Rotation paths and how fast each direction turns (degrees a step)
Each turn is a multiple of 5 degrees from 10 to 175, or 0.
path 1
[-14.2   6.5  16.1 -21.0  23.5  12.7 -15.0  -8.1 -31.5 -18.7  20.0  23.1
  36.0   2.8  -0.4  19.6  -6.1  24.4 -32.5  45.9 -29.3  13.9  18.5   3.2
 -10.1  27.0  -6.0  -3.2  -2.6   8.1  -6.1 -28.0  -3.9  27.8  19.4  14.1
 -18.1  17.5 -25.1  -2.1   7.7   3.6]
[-24.4  12.4  14.6 -14.6  34.5   3.8 -19.9 -15.0 -39.6  17.8  13.2  -0.6
  -0.4 -14.7 -29.5   3.7  -4.6  11.8 -11.3  28.5 -19.0  27.4  35.6  -3.1
  -6.6  16.5  -1.0   5.0  -6.3  -8.0   0.0 -10.8  11.1  36.6  18.4 -17.4
 -32.0   3.8 -46.4   0.7   2.8   5.9]
[ -7.1   1.2  14.1   9.5   4.4   9.5  -5.0 -11.8 -39.8  -3.4  19.6  24.5
  11.7 -20.8  -3.7  20.9 -22.0  23.2 -22.6  52.3 -16.9  -3.6  32.6  -2.6
  -3.4  29.1  -5.4 -25.7 -23.0   2.4   9.5 -19.4  -4.2  24.0  22.0   4.2
 -29.7   5.7 -30.5 -13.1  12.6  -1.8]
[-24.3   7.1   7.3 -24.6  32.2  14.6 -28.4  -3.8 -13.8  -4.8  23.6  -2.4
  11.9 -18.7 -32.2   2.7 -10.1  20.6 -20.6  35.4 -42.5  10.2  47.0   1.2
  -7.8   9.6   5.5  -3.4 -10.7  -0.1  16.4  -8.9   5.7  26.3  19.6  -0.7
 -32.8  12.9 -16.4 -12.0 -13.1 -10.0]
[-11.7  20.7   8.7   4.5   0.9  14.3  -3.0  -2.1 -28.6   8.3  10.5   3.9
  -8.4 -16.7 -16.0  15.0 -23.5  20.6 -32.5  37.0 -20.0   3.8  54.2  -6.8
   2.0  16.6  -5.2 -25.7   3.2   1.5  21.1 -15.2  11.7  22.5   5.7 -12.8
 -18.6  -5.7 -48.7  -5.1  21.2 -18.3]
[-14.3   9.9  10.0 -12.7  21.1  30.1 -16.1   3.0 -23.1 -11.6  20.3   7.3
  26.8   9.9  -7.8  16.6 -10.2  15.8 -46.3  38.8 -41.1  19.5  33.3  -5.7
   1.8  19.4   3.0 -13.9   4.0  13.4  19.5 -27.1  -1.8  14.4  18.7  16.9
 -27.0  10.2  -7.5  -9.9  -0.8 -19.3]
[-31.6  25.4   9.3 -20.6  27.4   5.6  -6.8  -0.5 -23.8   5.8   4.4  -1.3
   6.4 -11.2 -17.2   6.8  -2.8   8.5 -35.9  23.0 -23.4  27.5  37.1 -12.4
  -0.4   9.3  -0.2  -4.4   8.5 -12.1  13.8 -29.9   8.8  30.5   1.7 -17.0
 -18.9   1.3 -52.8  17.4  16.0 -13.5]
[-10.9   4.9   6.1  11.8  14.5  13.5 -16.7  -8.3 -49.3  -1.9  23.0  14.9
  15.3   1.9  14.8  24.1 -12.4   7.8 -41.3  48.2 -15.3  21.6  20.3  -5.1
   8.4  33.4  -3.9 -12.0  -7.2   5.0   2.5 -27.3  -9.3  19.0   7.9   0.0
 -33.1   1.5 -26.4  -0.4   9.6 -14.8]
[-27.1  10.1  -2.4 -26.8  32.8  -1.3 -20.9  -5.0 -24.7 -18.0  15.0   9.4
  11.5 -22.7 -19.6   7.5  -6.1  15.9 -24.8  38.8 -35.9  27.3  19.3 -13.0
  -9.9  17.5   8.2  10.5  -8.8 -15.6  16.2 -23.6  -3.9  35.0   8.0  -2.6
 -25.2  17.0 -31.8   3.7 -10.9   6.0]
[-10.7  10.3   1.5   6.2   9.9   1.4 -24.0 -14.7 -40.4   1.7  21.2   8.8
  -4.4 -18.7  -2.2  17.3 -21.0  22.0 -24.9  49.4 -12.4   8.1  39.9  11.5
   0.6  31.1 -11.9  -6.8   1.1   0.3  -3.3  -1.1   6.4  33.2  -2.3 -17.8
 -18.9  -5.0 -47.6  -3.7  13.7  -4.3]
[  0.4   4.9   5.9 -12.9  14.2  22.3 -15.3  -6.9 -33.3 -15.0  18.2  16.4
   7.8  -2.6 -24.2  13.1 -18.9  26.0 -24.7  48.4 -41.2  19.2  24.5  -9.4
 -12.3  22.3   2.9  -1.5   0.0   8.3  16.1 -15.2   3.9  24.1  24.9  18.0
 -23.7  17.2 -19.2 -23.1  -9.7   9.0]
[-26.4  19.3  17.8 -24.5  21.4   6.7 -11.7  -6.4 -18.6   5.9  11.5   2.7
  13.2 -14.4 -26.8   9.3  -7.7  29.4 -23.3  25.8 -25.5   5.4  51.4  12.6
  -8.4  14.6 -11.4 -13.1   5.7   2.7   0.2  -8.6  16.1  34.3  12.2  -6.5
 -11.4   2.8 -51.0   1.6  21.3  -0.8]
[ -1.9   7.3  23.2   9.3  14.2  32.9  -8.8 -11.0 -44.8  15.5  16.4  10.2
   8.6  10.9 -12.7  12.6 -13.2   9.5 -27.8  43.5 -18.8  17.6  35.7 -10.1
  -0.1  18.6   0.2 -18.7  -5.4  11.4   9.6 -22.0   7.8  17.7  32.5   2.9
 -39.6   2.2 -24.6 -15.2   9.0 -12.4]
[-36.1  13.9  14.6 -27.3  27.9   3.7  -2.9   2.7 -16.1  -7.0  14.5   7.5
  28.3 -22.1 -21.2  11.7  -2.2  19.1 -27.9  25.0 -35.0   6.9  35.8 -11.1
  -5.5  13.9   0.3 -19.3 -20.7  -6.5  19.5 -36.3  -4.2  21.4  19.1   3.2
 -26.2  14.1 -29.8   3.2   5.0  -7.9]
[-21.7   9.7   5.0  12.9  22.0  16.4 -25.2  -8.6 -33.0  14.5  19.1  -3.5
  -1.5 -13.1  -1.9   8.2 -13.8   3.3 -34.5  41.4 -12.6  15.8  46.3   2.1
  10.7  15.7   1.8 -15.5  -5.6  -7.4  11.3  -9.7   3.9  27.1   4.2 -20.3
 -40.3  -8.9 -31.3   4.7   9.5 -28.8]
[ -9.2  12.8  -4.7  -7.7   9.9   9.5  -6.8   4.8 -28.1 -24.6  17.9  16.3
   7.1 -15.1  -7.6  18.3 -20.8  17.9 -39.2  46.7 -38.2  13.5  24.4 -26.5
  -2.5  22.6   7.5  -8.4  -8.4  -2.2  31.4 -35.7  -8.4  12.0   7.0   3.8
 -23.2  11.9 -23.8 -11.4  -8.6 -12.3]
[-30.2  17.5  -4.9 -20.4  25.9   8.0 -31.2  -2.4 -19.2  -5.8  17.8  -5.7
   8.1 -12.2  -9.4  12.8  -9.1  21.1 -41.8  30.9 -31.8  24.5  43.0  15.8
   5.3  21.2  -7.2  -1.7  15.2  -2.4   7.7  -2.6   4.5  35.5 -10.6  -6.2
 -15.1  -0.1 -33.9  10.6   9.2 -10.5]
Directions:
[-4.6 -4.9 -2.8 -2.9 -0.3  3.2  3.7  2.0  3.5 -6.9 -1.8  3.3  8.6 -3.2
 -0.6  3.1  0.7  3.8 -4.2 -1.7 -6.9  2.8 -5.9  3.8  0.4  3.0 -0.3 -7.1
 -3.4 -3.0  7.6  0.8 -7.7  3.5  1.9 18.6  0.3  5.1 11.3  2.8  0.0  9.2]
140
